In the rows, zero is written as 128.
Turns, then the turns between two rows, first turn first; the first pair answered
Z_527:
[112 173 145 113 102 109 129 128 127 134 160 143 125 141 105 117] |-> [107 169 154 103 110 106 129 117 128 122 148 138 132 150 101 127]
[135 107 127 138 153 113 129 135 102 135 107 147 132 105 143 134] |-> [141 108 128 137 157 105 133 129 102 135 109 142 137 109 134 133]
[173 128 113 149 111 135 139 143 140 148 161 127 124 133 144 135] |-> [163 120 134 125 126 128 120  92 151 120 123 115 136 158 142 158]
[129 129 120 128  95 125 118 131 148 165 135 111 112 135 160 142] |-> [153 127 121 128 102 122 123 123 137 163 145 100 134 151 144 143]
Z_321:
[154 128 174 154 111 102  97 114 161 135 123  96 138 145 111 118] |-> [147 139 174 154 116 102  98 107 155 119 127  99 141 142  99 114]
[141 140 126 121 153 150 124 125 127 114 135 124 132 146 120 125] |-> [138 132 125 123 157 145 125 124 125 112 131 128 131 141 122 119]
[147 156 145 130 140 128 121 110 123 103 145 107 141 141  94 125] |-> [136 150 148 129 152 129 125 110 121  93 136 125 138 125  96 112]
[134 192 138 121  35 126 108 125 166 152 153 113 124 163 136 159] |-> [118 212 149 117  54 132 112 117 158 113 157 144 121 151 107 143]
Z_50:
[182 121 125 119 152 124 133 149  98 143 164  96 151 146 115 117] |-> [139  90 118 133 177 128 127 161 101 141 110 120 122  99 150 101]
[140 118 111 124 119 133 128 131 123 156 143 134 115 115 134 136] |-> [138 119 115 128 113 135 127 128 128 156 132 131 108 119 134 138]
[128 148 126 130 120 136 134 142 128 137 144 125 135 129 124 117] |-> [123 136 123 131 129 141 136 148 128 139 135 133 129 114 134 105]
Pairs:
Between the rows of a pair lie two turns.
[104 147 132 125 141 125 120 125 128  99 134 155 115 119 129 112] |-> [103 118 123 131 144 127 119 134 133 122 118 145 111 111 157 117]  Z_321, Z_321
[ 97 103 137 128 136 128 115 116 141 122  67 140 113 113 147 133] |-> [155  93 138 135 160 121 136 106 119 118 111 111 172 153 106 137]  Z_527, Z_527
[134 143  98 156  99 144 126 165  96 139 154 177 139 118 145 147] |-> [145 104 108 155 153 131 130 131  84  96 117 169 175 126 126 145]  Z_527, Z_50
[114 171 122 145  85 126 128 167 119 145 181 137 125 127 104  87] |-> [117 149 156 119 136 110 119  92 114  77 133 134 161 156  72 107]  Z_527, Z_321
[116 123 122 142 113 128 138 150 109 126 155 146 110 102 143 118] |-> [121  91 129 135 146 121 140 118 102 102 124 136 134 109 132 124]  Z_527, Z_50
[127 101 109 139 130 160 119 170 100 149 108 139 108  91 157 114] |-> [173  87 119 127 134 140 124 126 100 148 117  89 157 151 133 142]  Z_321, Z_527
[ 99 122 118 143 120 133 134 175 127 155 115 153  92  91 159 105] |-> [124  75 120 150 172 121 139 155 116 140  89 135 136 105 149 110]  Z_527, Z_50
[161 139 106 150  89 181 137 144 143 174 174 133  96 122 152 156] |-> [172 147 136 115 105 165 124  73 148 124 158 109 130 170 113 177]  Z_321, Z_527
[ 96  88 126 128 165 125 115 121 137 109  59 158  96 103 159 122] |-> [161 122 129 107 103 112 103  91 154 143 107  87 128 188 146 170]  Z_321, Z_50
[ 87 116 145 108 161 124 121 100 130 111  73 170 120 108 149 139] |-> [110  96 129 117 139 119 118 104 144 159  69 124 120 125 186 153]  Z_321, Z_321
[161 107 111 134 152 126 139 136 123 125 142 117 165 133 139 123] |-> [142  99 109 132 136 122 127 135 144 137 116 113 148 132 166 137]  Z_50, Z_321
[126 129 128 134 108 139 132 156 127 122 168 149 101 110 124 101] |-> [131  92 133 136 157 131 135 128 113  95 136 149 131 113 116 104]  Z_527, Z_50
[102  88 126 128 133 117 119 117 113 127  81 154  99  84 133 131] |-> [147 118 130 111  88 112 109  98 126 159 119  97 115 146 123 170]  Z_321, Z_50
[137 128 128 134 133 130 137 135 112 118 162 140 143 118 103 109] |-> [102 134 127 127 123 133 126 136 125 118 134 158 110  99 123 111]  Z_527, Z_527
[121 151 137 105 152 151 128 108 115  88 139 127 136 123 112 128] |-> [127 153 124 118 144 152 138 133 108 102 166 137 131 115 117 117]  Z_527, Z_527
[135 130 123 145 116 130 149 165 136 160 144 119 130 134 147 123] |-> [100 128 139 128 115 128 132 135 155 140 101 123 115 130 162 137]  Z_527, Z_527
[ 76 172 157 121 140 138 131 131 128  70 121 161 126 132  79 121] |-> [ 68  99 135 147 162 139 136 153 127 103  74 155 112  99 136 115]  Z_321, Z_321
[161 155 121 129 129 123 163 137 122 133 173 108 147 151 105 103] |-> [108 125 121 142 161 135 157 145 123 108 115 156 112  91 139  80]  Z_321, Z_50
[118  79 125 133 131 111 123 110 152 142  74 105 123 129 164 164] |-> [165  72 119 146 141 110 144 121 133 156 119  86 156 151 134 159]  Z_527, Z_527
[113 136 149 121 157 139 117 118 122 102  84  97 166  94 133 151] |-> [138 145 147 123 158 136 129 123 112 106 116  94 183 111 112 145]  Z_50, Z_50
[143 153 123 132 116 126 137 132 116 130 161 122 138 134 112 121] |-> [129 147 127 129 133 128 142 138 106 115 150 142 136 110 110 106]  Z_321, Z_321
[127 122 118 150 136 139 134 145 112 132 122 149 118  98 139 111] |-> [157 106 125 143 143 126 137 121 109 132 128 114 147 137 129 133]  Z_321, Z_527
[122 176 136 128  83 154 100 123 141 118 130 164  91 116 114 115] |-> [156 171 141 123  99 150 111 103 126 104 150 144 134 148  78 123]  Z_50, Z_527
[102 133 128 122 134 134 127 127 123 113 106 146 120  91 119 106] |-> [132 164 135 110 117 134 127 116 123 114 145 122 142 133  92 120]  Z_50, Z_50
[140  73 118 146 152 122 107 127 145 143 104 108 149 144 122 134] |-> [130 114 122 132 110 120  88 124 168 154 112  99 132 162 130 148]  Z_527, Z_50
[148  91 109 139 177 131 140 112 115 156 143 104 166 152 133 134] |-> [107  81 105 141 169 137 132 121 126 155 111 128 131 121 169 125]  Z_50, Z_527
[162 166 132 127  86 106 115 131 158 140 149 110 130 176 125 150] |-> [132 186 145 124 117 116 120 127 143  82 142 158 129 148  89 129]  Z_321, Z_321
[118 154 127 134 128 128 152 157 115 124 140 161 102 116 115 108] |-> [138 133 141 128 159 117 156 127 105 100 124 148 138 133  89 117]  Z_527, Z_321
[169  91  97 146 128 123 154 160  98 157 173 120 145 129 142 115] |-> [146  83 102 139 105 123 129 144 130 175 132 106 117 130 182 134]  Z_50, Z_321
[133  80 126 138 183 129 147 128 120  93  97 131 155 119 123 120] |-> [139  84 114 153 171 131 155 160 113 113 123 140 145 104 129 105]  Z_527, Z_527
[148  81 109 133 130 132 130 113 177 150  61 119 103  94 180 136] |-> [183 101  98 143  99 134 141 140 171 187 116  99 114 113 170 134]  Z_321, Z_527
[ 95 101 110 150 164 156 139 156  99 118  84 175 115  92 135  99] |-> [130  80  88 155 128 150 131 159 119 186  93 120 119 132 175 132]  Z_321, Z_321
[151 137 121 131 107 125 132 137 123 151 151 109 133 143 122 126] |-> [139 150 133 123 120 128 133 136 117 120 151 131 132 131 102 117]  Z_321, Z_321
[102 137 122 123 106 133 106 131 150 136 110 131  98 121 161 144] |-> [139 121 136 117 130 121 113  95 143 118 120 107 145 163 129 155]  Z_527, Z_527
[ 99 122 143 122 140 126 121 122 160 131 100 104 108 118 150 144] |-> [123 133 126 140 129 131 137 162 150 166 148  97 115 119 141 129]  Z_321, Z_527
[ 92 120 126 138 100 140 100 147 125 170  94 135  77 113 176 156] |-> [138  83 110 164 140 139 127 176  97 178 128 130 116 110 159 133]  Z_527, Z_50
[168 125 140 116 101 124 115 123 148 182 165  91 155 169 131 141] |-> [131  77 161 107 167 116 112  83 141 123  92 113 170 143 130 134]  Z_50, Z_527
[126  77 110 127 159 114 132 132 119 136  96 107 139 135 145 118] |-> [133  90 104 129 137 119 126 145 131 160 109 103 131 140 156 125]  Z_527, Z_321
[146 148 135 145 125 129 149 142 129 120 155 106 107 120 112 110] |-> [118 147 148 136 118 127 133 128 140 111 123 117  90 111 129 116]  Z_527, Z_527
[175 103 144 145 168 119 149 122 111 144 136 119 186 198  90 135] |-> [125 128 115 168 125 138 148 205 112 190 154 167 107 125 141 100]  Z_527, Z_527
[157 134 122 115 143 138 144 147 100 121 153 146 141 120 106 105] |-> [114 140 125 111 131 142 129 146 114 116 119 166 104  97 131 103]  Z_527, Z_527
[122 114 113 147 150 133 148 138 116 133 131 143 107 101 124 116] |-> [135 144 129 122 104 126 126 107 139 138 146 108 107 151 119 150]  Z_50, Z_50
[ 97 122 134 137 155 115 116 158 118 109 122 124 111  97 146 115] |-> [113 109 125 141 135 110 112 161 128 150 126  95 112 117 166 133]  Z_321, Z_321
[ 87 164 127 166  57 129 131 179 147 111 155 150  74 104 153 112] |-> [155 151 149 162 114 116 153 137 109  59 194 131 156 153  70 114]  Z_527, Z_321
[124 154 141 139 109 147 116  88 134 148 112 104 157 153 116 141] |-> [140 161 124 156 105 148 128 124 125 168 144 109 153 139 117 124]  Z_527, Z_527
[105 135 143 119 132 131 115 144 104  82 119 144 159  90 118 107] |-> [115 112 133 132 135 128 119 160 104 102 121 137 156  81 123 102]  Z_527, Z_321
[150 154 130 125 120 132 135 148 112 135 169 129 143 124  95 123] |-> [151 117 134 123 162 125 137 130 100 109 134 132 163 120  97 120]  Z_50, Z_527
[135  86 121 133 152 113 117 125 124 139  85 108 136 120 150 131] |-> [161  99 119 134 138 111 127 121 118 149 112  87 155 144 136 145]  Z_321, Z_50
[120 134 129 115 111 150 108 113 124 136  88 127 117 121 159 140] |-> [140 132 115 138 107 154 124 152 106 155 120 131 121 112 162 127]  Z_527, Z_50
[159 101 115 133 133 111 140  99 130 135 141  94 143 153 120 153] |-> [148 126 128 120 135 112 142  91 119 102 152 114 146 146  91 142]  Z_321, Z_321
[136 151  95 144  95 134 133 173 109 162 156 139  96 109 169  85] |-> [179 138 132 116 142 119 139  95  95  98 147 106 171 171 100 107]  Z_527, Z_321
[133 147 137 106 143 124 117 113 116 107 167 109 137 136 101 152] |-> [ 93 117 136 115 158 124 110 119 123 108 115 123 106  97 137 140]  Z_50, Z_50
[ 83 155 121 126 120 137 108  96 140  97 130 158 107 104 132 123] |-> [119 145 106 154 137 140 132 138 113 121 179 157 128  99 114  98]  Z_527, Z_321
[146 110 112 134 139  93 147 129 112 136 119 144 140 144 123 136] |-> [139 122 124 121 118  88 132 111 127 131 108 134 127 155 122 152]  Z_527, Z_50
[153 133 133 140 101 119 137 116 108 148 161 128 134 150 113 127] |-> [141  97 137 139 143 116 143  97 105 116 116 134 148 139 116 122]  Z_50, Z_527
[131  79 127 133 152 126 150 129 122 115 102 129 133 127 124 121] |-> [138  82 117 138 148 130 156 142 119 125 122 130 131 124 123 115]  Z_527, Z_527
[145 154 113 111 126 126 124 132  97  87 127 136 135 150 142 131] |-> [145 154 110 121 123 132 125 149  94 101 132 138 127 143 149 124]  Z_527, Z_527
[109 118 142 125 144 124 136  77 102  86  97  97 165 138 103 138] |-> [ 69 124 113 145 102 138 132 141 116 147  99 119 102  87 163 123]  Z_527, Z_321
